Each row is where one point has got to under a steady rotation. How many steps took it there?
The counts run from 0 to 309.
[  0  13  10  20   1  14  18  -4  31   4   4 -49   9  29  22  26   3  15
  -2  -4  35 -37  -5  25  18 -31  12 -15 -12  27 -16  16 -13  15  21  29
 -35  -1 -32] => 41
[ 17   8  15  11  -4 -25  -1  -9  19  28  -6 -10  14  22  28  13  22  33
   3  14  33 -26   1  -4  32  -6  -8  -5 -11  32 -16  39 -22  10  43  39
 -28   4 -16] => 92
[ -4  22  17  16  12  10  12 -10  23  14 -14 -38 -22  27  13  26  14  33
  11  -2  17 -31  -3  10  38 -36  11 -24  -6  19 -16  32 -15   3   8  24
 -31   5 -34] => 48
[ -4  21  -1  20  12 -15   2  -3  20  13 -11 -20  23  37  20  23  18  23
  14  -5  24 -10 -10  -9  38 -25  -7 -12  -7  32 -19  34  -9  38  32  31
 -32   3 -19] => 76
[ 10  22   5  20 -14 -12  21  -4  41  14  11 -37   0  17  21  11  15  29
   4  -8  29 -33   1  27  28 -39  13 -10  -4  33 -11  18  -9  10  23  23
 -40   0 -26] => 148
[  1  10   0  19  23 -26   5 -22  31  21 -15  -9  -7  26   5   6  24  38
  16   4  37 -15  -1  -2  31  -9   2 -14 -11  39  -5  53  -7  10  28  30
 -25  11 -22] => 159
[ 12  20  23   5   6  13  -5   3  21  12   0 -31 -21  27  18  11  11  30
   3   4   0 -38   0  -1  54 -31   5 -18  -6  15 -24  35 -12  16  11  38
 -21  10 -38] => 113
[ -4  23  16  12   9  15  21  -8  29  19 -12 -37  -2  26  15  28  11  25
  14  -8  24 -34 -14  15  32 -36   0 -20  -7  22 -25  20 -25  22  21  23
 -23   5 -31] => 246
[  6  20  11  18   9  -3  16  -3  19  18 -19 -27  28  29  37  22  13  30
   6  -2  36  -8  -4   2  29 -15  -4 -19 -25  21 -19  26 -16  31  31  33
 -36   3 -21] => 182
[ -2  12  -9  24  30   0   9 -17  33  -1 -10 -24   8  38   3   3   0  15
  12 -11  27 -18 -10  -2  26 -18  13 -23 -11  36 -20  44   0  40  18  32
 -14  13 -33] => 143
[ 12  -2  24   5 -14  -1  18   5  17  23   5 -33  27  21  19  20   4  25
  -6  -1  33 -26  -9  15  19  -9  -6 -10  -8  38 -27  24 -25  20  40  45
 -19  -2 -29] => 99
[ 11  25  -6  20  -2 -25  12 -13  39   6   5 -26   3  24  23  13  20  22
   7  -6  34 -33  -4  15  29 -32  14 -11  -4  37  -9  20 -12  16  28  25
 -42   7 -19] => 149
[ 14 -10  20  11   3  15  -3  -1  13  25 -12 -34   1  20   7   9  -6  30
  -1  10  19 -16   1  -7  37  -1  -4  -9 -23  26 -32  56  -2  20  18  53
  -7   0 -47] => 202
[ 18  10  28  17  -2  23  11  -8  28  16  -7 -45 -10  20  25  11  -1  30
  -9   6   5 -34   8   7  36 -23   4 -26 -21  16 -10  26 -17   9  10  41
 -10   9 -43] => 220
[ -7  12  18  22   0  12   5  11  13  13   1 -45   0  28  -4  28  -2  27
   5   9  31 -16 -10  17  31 -48   9 -13  -1  20 -17  36 -11   7  21  42
 -23  -4 -37] => 171
[  4  11  17   8  -2  -2   7  -7  25  16  10 -30 -16  26   6  22  14  20
   1   5  25 -54  -5  16  27 -26   9 -11  11  33 -21  27 -29  -6  26  34
 -25   8 -33] => 131
[ 12  -7  15  15  12  10  -2  -6  13  17 -13 -27  10  31   8   9  -4  21
  -3  13  28 -15   0 -12  31   3  -4 -18 -23  24 -28  54  -3  20  27  54
  -9   2 -37] => 201
[ -4  15  16   5  -6 -11  17   9  16  24   2 -31   0  19   6  23  19  35
  15   0  35 -22 -12  18  33 -31   1   1   6  36 -34  35 -12  15  32  28
 -34  -2 -23] => 271
[ 17   0  28   9   3  19  13  -8  30  16   0 -44 -16  18  16  12  -3  30
 -10   7  27 -34   3  20  25 -18  15 -27 -18  22  -9  29 -21  -9  13  46
 -13   7 -40] => 23
[  6  21   4  27  18 -13  23 -16  38   5  -2 -26  16  36  19  19  12  24
   7  -2  42 -19  -3  13  19 -31  10 -22 -12  31   0  19 -21  16  31  37
 -20   9 -11] => 256
[ 14  10  11  25  21  11  -7 -18  27   0  -2 -29  -6  40  18   6  -2  18
  -3  11   6 -27   9 -10  42 -18   6 -29 -17  19  -7  40  -9  18  14  50
  -9  13 -42] => 218
[ -8  12  15  24  -3  -8  -1  -5  14  22  -2 -28   4  29   4  35  17  22
  11  11  39 -32  -2  10  22 -33   5  -4   9  27 -17  35 -18   0  37  33
 -42  -7 -22] => 66
[  8   4   8  15  25  -7  -2 -19  28  13  -8 -19 -16  37  -1   8  13  34
   4  -2   4 -27  -5 -13  37  -7   2 -30  -8  36  -8  51 -15  18  14  46
   1  14 -37] => 226
[  5  19  12  19   0  -8  15  -3  39  16  -1 -32 -22  16  -1  -1  10  44
  10  -4   7 -14  -7  10  43 -39  10 -13  -6  35 -12  42   1  20   5  33
  -9  12 -37] => 252
[ -2  -2  25  14   5  16  -7  10   4   6  10 -45  -6  35   2  25   0  25
 -10  12  17 -25  -1   9  32 -26   7 -18   0  15 -14  42 -11   2  16  57
 -19  -1 -38] => 302
[ 19  -5  12  26   0 -10  -5  -7  25  14   0 -27  10  23  14  -2  -4  33
 -10  13  27  -6  12  -3  33  -8   6 -15 -26  28   1  56  -1   8  23  61
  -9   6 -32] => 193
[ -2  24  18  16   7   6  15   3  13  19 -15 -32  17  30  33  31  17  35
   7   1  32 -15  -9   7  34 -29  -3 -19 -18  17 -21  23 -23  26  26  31
 -35  -3 -21] => 181
[  5  -1  -9  16   8 -21   5 -12  33   6   6 -20   1  26   1   0   7  18
   6 -10  27 -28  -7   1  28  -3   8  -9   0  53 -24  55   7  31  24  34
 -25  11 -35] => 36
[ 16  16  16   4  14   5  16 -10  29  12  -9 -27  17  31  39  18  12  22
  -1  -6  25 -33  -2   2  25 -10  -2 -26 -21  25 -24  14 -27  28  31  37
 -23   8 -24] => 116
[ -7  22  18  11   1  10  -3   9  13  19  -7 -34  -9  24  11  22  10  36
   7   5  15 -16  -3   4  51 -43   2 -13 -11  10 -23  40  -7  15  17  33
 -31   1 -36] => 179
[  3  12   4  22   4  -5 -14   0  24  18  -8 -21  -9  18   7   3   5  28
  12  12  20  -9   5  -5  49 -27   6  -3 -18  24 -21  55  13  23  19  35
 -26   7 -39] => 177
[ 16   5  14   5   3 -17   7 -22  30  19   1 -20  -1  20  26  13  21  26
   0   2  45 -44   1   8  21   5   7 -10 -10  41 -21  36 -19   6  38  34
 -32   7 -22] => 26
[  9  10   3  21  -2   8  16 -16  31  14  -2 -38  14  29  16  22  -3   7
   5   5  44 -44  -6  15  16 -16   4  -7 -12  34 -25  21 -22  15  38  29
 -26   5 -35] => 239
[  3  22   6  13  11  10  26 -12  32  14 -13 -34   9  27  23  27  14  20
  18  -5  31 -28 -12  13  27 -26   0 -19 -12  27 -25  14 -24  29  28  21
 -23   3 -24] => 247
[  7  -3   8  18  23   4  -4  -8  13  14 -11 -19  17  37  14  17   4  19
   0  12  35 -20  -1 -14  27   6  -7 -18 -18  24 -26  48 -15  21  38  53
 -17   1 -25] => 200
